One vector is turned by the same rotation once a tick. Each row is the vector after some number of ticks, and that number follows the row.
The counts run from 0 to 357.
[143 171 157 145 151 138 114 127 138 129 116 134 108 102 156 134 172 118
 103  64 113 164 125 130 108 173 127 147 121 115 161 110  98  79 157 127
 122 127 120 106 102 117 127 110 102 190 184 145 141 106 146 125 156 111
 153  99 130 102 158 194 143  76 133 117 118  98 116 172 144 133] | 14
[112 112 102 119 105 141 142 143 120 131 178 136 144  99 101 122 149 137
 141 185 170 126 142  84 160  84 105 132 118  83 137 118 131 142 115 142
 118 119 143 134 130 148 151 142 127 109  80 116 152 136 154 162 104 170
 111 107 146 111  83  77 138 167 130 140 141 162 156  62  73 159] | 206
[160 152 156 150 118 157 104 144 135 196 176 145 124 110 129  97 123 129
 153 103 164 118 150 124 146 119 129  95  74 116 102 164  82 137 148 139
 124 107 102 145 133 161 151 108  82 125  92 138 153 154 113 157 163  70
 179 147 163 110 140  93 104 110 100 128 124 139 150 110  92 146] | 323
[152 147 162 136 141 120  88 138 140 153 158 126  94 138 137 127 130 135
 116  46  92 149 106 144 127 142 107 134  98 134 111 144  79 127 177 154
 112 140  96 143 135 101 106 135 101 144 198 131 117 128 102 134 153  93
 153 155 118 133 168 178 109  89 135  75 109 117 120 180 121 145] | 314
[141 157 172 111 164 164 136 102  91 157 171 109 135 104 147  62 125 137
  98 115 111 128 151 139 102 122 115 106  78 121  97 139 146 106 106 147
 131  83 103 152 103 135 118 123 101  90 117 151 171 158  79 124 132 130
 166 130 138 127 131 104  75 115 163 110 130 135 128 141  85 160] | 128
[152 145 142 113 164 139 114 102  91 145 150  81 136 144 136  70 126 151
  89  97  83 123 121 170 119 125  96 135  84 140 110 117 139 109 118 180
  90  95  85 148 130 105 100 150 114  94 158 131 123 143  67 125 103 127
 131 142 104 141 155 135  86 124 169  91 114 148 116 168 110 158] | 118
[106 109 109 125  87 120 144 129 145 173 165 150 108  88 118 102 123 126
 160 175 178 113 142  98 157 105 128 134 125  84 111 127  92 131 124  87
 139 141 149 157 142 158 132 127  93 102  81 127 175 121 147 150 138 123
 136 152 146 123 121  83 113 134  97 124 153 161 193  82 104 114] | 228
[118 139 119 136  77  89 107 148 127 174 156 122  85 164 108 132 145 136
  97 104  99 115 139 129  80 150  90 114 170 101 134 128  92 121 191 143
 142 141 142 126 137  72 108 133 111 113 166 108 126 143 106 134 122 111
 181 105  77 164 120 127 126 176 118 107  95 128 114 115 125 135] | 125
[127 118 152 102 183 169 156  95 109 108 168 112 160  83 152  85 143 124
 129 129 123 150 124 129 161 111 121 160  78 114 121 102 153 117  91 160
 108 109  95 161 107 150 134 149 127 114 138 129 138 119 124 142 121 160
  89 132 141 101 129 111 107  91 169  98 146 154 158 154  64 171] | 212
[103 138 129 122 164 129 147 160 160  90 122  99 130  86 144 180 153 112
 107 161 137 129 129  91 116 158 143 112 148 105 160  99 166 132 115 100
 156  94 139  97 107 121 111 146 120 154 145  77  79  95 121 143 150 191
  99  81 139 108 112 130 153 146 132 125 131  90 121 145  89 173] | 48
[102 103 106 116  83 133 153 134 127 147 184 148 113  92 110 103 141 133
 149 183 173 123 151  88 160  95 120 140 124  73 120 121 110 140 122 112
 132 141 144 143 133 157 137 135 116  98  82 130 171 122 158 152 123 146
 117 127 144 117  99  74 129 153 118 127 152 164 183  66  85 136] | 217
[151 140 161 105 173 153 125 107  81 123 159  99 129 138 134  89 134 141
  95  96  80 141 123 145 116 101 111 132  68 141 103 128 147 124 106 165
 110 103  91 148 113 118 101 151 144 102 160 130 134 164  76 118 108 163
 135 130 115 137 132 140  94 126 186  82 126 139 112 158  94 167] | 129
[130  95 104 110 138 124 125 109 122 104 106 126 135 142 126 108 147 134
 132 147 129 158  88 132 162  98 140 178  54 148 121 116 137 120  82 103
  73 139 124 144 142 149  93 150 147 129 165 105  97 133 122 121  96 201
  60 144 112 109 129 143 121 135 164  73 173 163 146 132 124 128] | 79
[114 104 122 128 104  95 116 113 145 176 167 140 107 132 130  88 130 119
 140  91 112 135 104 151 153 139 104 178 115 102 113 105  76 107 160 137
 104 181 102 166 141 121 107 141 104 125 178 122 131 106 123 151 122  92
 127 164  85 137 156 131 109 106 123  65 127 155 185 159 117 117] | 230
[139 135 106 105 143 147 126 130 123 137  91 112 141 121 120 108 128 154
 123 202 157 100 127 125 142 107 153  90  80 135 142 146 149 142  60  80
  98  71 133 118 133 163 100 129 110 110  94  97 121 150 101 127 116 184
  94 121 156 102 120 105  97 173 127 128 163 149 121  93 138 145] | 256
[120 139 139 141  86  98 107 141 121 180 170 136  86 159 121 122 139 121
 104  68  93 148 137 126  85 143  94 145 154 106 117 130  82 118 204 149
 152 162 134 144 139  87 110 125 128 114 186 133 130 151 106 127 130 108
 196 107  80 173 120 134 126 143 134  95  96 125 138 127 113 133] | 136
[114 157 143 124 168 112 139 123 165 142  82 110 118  99 164 120 134 115
 108 125 119 127 113 151 110 184 161 119 126 124 140 104 132  95 104  61
 136 104 124 115 111 139  80 118  81 160 164 106 102  95 105 117 166 138
 113 111 115 106 172 153 114 103 119  98 152  92 142 183 153 129] | 243
[125 158 124 118 168 115 128 121 123 113  62  94 133 130 143 138 155 130
  78 132 106 137 124 142  83 168 145 109 138 144 167 107 158 105  99  83
 125  80 139  99 117 105  82 130 115 150 177  95  87 125  91 111 116 183
 118  69 102 123 133 156 130 152 136 116 139  98  94 150 152 144] | 265
[110  89 111 122  83 114 138 127 128 160 201 147 116 122  98  84 139 130
 157 134 144 126 130 116 169  98  87 166 116  78 108 110  90 129 147 151
 111 174 124 164 145 140 138 153 120  91 125 134 150 131 144 162 100 121
 117 153 112 130 112  91 118 140 131  99 136 181 182  90  83 133] | 218
[163 142 140 132 166 146  85 122 134 132 132 114 147 126 130 117 156 133
 120  56 114 147 106 147 144 157 107 143  92 144 151 110 104 105 154 187
  70 116  86 117 133 115 140 148 105 167 187 114  86 122 119 156 122  93
 127 121 115 100 154 172 132  94 132  91 111 137 102 183 113 154] | 180
[136 111 111 122  94 118 116  99 130 197 143 146 116 134 111  56 127 139
 152 134 142 123 122 148 156 117 112 156  85 113 112 131  74 106 127 117
  76 155 118 160 148 157 127 130  98 104 113 147 166 138 128 147 105  85
 137 162 108 120 132  98  92 120 108  99 145 185 180  97 135 103] | 84
[144 145 144 135 137 150 117 122 126 173 194 125 141  75 122  93 135 125
 139 125 170 105 147 128 155 140  99 114 111  90 131 135  96 119 139 172
 116 101  96 131 123 149 168 132  78 119  92 140 174 120 132 165 143  71
 156 147 170  90 148 102 113 100 108 139 114 149 161 136  83 154] | 33
[ 98  89  99 138  86  99 110 158 156 154 177 128 121 154 100 139 149 111
 138 111 128 121 117 119 138 147  83 156 158  87 136 113  90 140 197 154
 119 172 126 140 152  92 117 160 116 131 160  93  84 116 123 170 113 112
 140 118  72 143 109 110 150 159 102  90 112 146 152 115  87 138] | 52
[157 128 109 121 133 161 101 149 118 106 132 129 159 117  95 138 153 156
 143 168 172 117 119  95 178  92 117 107  71 128 148 149 130 160 104 157
  80  84 122 110 144 153 149 153 132 130  96 107 112 153 140 160 110 161
  90 127 180  83  97 117 134 160 121 139 146 153 106  88  98 161] | 184
[147 165 174 111 162 168 140 102  96 114 159 126 116  78 161  94 132 141
  98 125 125 147 139 119 116 100 144 116  77 127 101 135 150 106  88 126
 130  76 123 138 101 144 112 120 125 113 128 168 200 149 107 104 152 162
 142 143 173 108 140 152  95  94 184 115 145 132 130 138 118 153] | 295
[133 108  97 157  78 110  93 164 143 157 148 150 131 164  87 147 161 123
 140  91 135 139 124 110 129 137  88 143 132 117 165 130  76 134 182 158
 102 164 133 122 151 103 144 133 124 155 154 102  84 136 144 164 106 104
 151  94  86 134  88 121 160 156  97 116 112 142 120  90  97 133] | 342
[144 180 176 134 168 148 119 152 151 120 123 119 106  85 174 159 136 118
 111 115 127 142 132 105 106 159 168  87  89 132 128 135 138 124 116  89
 156  76 126 114 106 139 107 109 103 168 152 127 126 126 114 118 200 157
 134 112 175  96 151 175 128  94 133 123 141  80 111 169 125 158] | 316
[140 115  95 153  81 109  74 189 153 153 133 143 110 170  99 174 152 131
 140 102 137 134 119 101 136 138 108 121 132 132 157 146  84 160 185 139
 109 153 133 119 163 101 129 138 123 157 162  92  69 141 138 159 125 125
 138 116 104 137  99 145 158 161  90 116 118 131 111 104 116 139] | 331
[128 109 140 111 184 149 129 112 116  99 155 104 159 122 134 118 158 122
 111  92  98 153 112 128 152 136 100 176  87 131 146 100 153 116 118 192
  90 117  96 132 117 106 124 165 144 141 176 109  92 123 118 148  98 164
  91 110 114 115 127 142 134 117 178  91 126 143 127 165  77 174] | 202
[151 108  95 136  94 142  72 179 132 128 144 148 126 166  87 158 139 158
 153 130 145 134 110  97 160  99 111 120  79 144 138 150  91 179 149 157
  80 132 124 120 161 127 128 150 143 126 137  86  74 162 129 156 113 148
 102 141 129 122  91 138 151 165 117 108 133 150 104  84 105 154] | 330
[155 139 146 100 170 152 124  84  83 134 129 101 149 147 142  63 142 144
  91  93  89 140 120 164 116 116 111 138  74 150 121 117 143  88  94 170
  77  90  97 141 116 123 105 143 136 102 153 139 129 159  85 118  87 156
 129 122  98 130 133 134  97 128 179  98 130 150 111 143 114 151] | 274
[150 163 160 145 164 148  99 156 154 117 111 119 130 127 155 163 148 115
 121  77 110 158 111 131 116 173 140 114  98 143 150 131 118 121 148 122
 119  96 105 115 116 114 113 129 105 180 198 103  76 117 101 129 162 136
 133 105 131 108 151 187 139  96 128  98 130  87 102 180 120 158] | 326
[104 100 110 136  92  98 119 138 137 156 185 136 118 138  98 124 159 117
 132  91 114 141 126 117 136 131  66 166 158  81 137 101  88 123 187 179
 120 177 126 149 138  97 131 160 117 127 164 113 121 113 144 165 100 110
 151 117  75 140 116 112 148 143 121  92 108 158 161 114  89 135] | 208
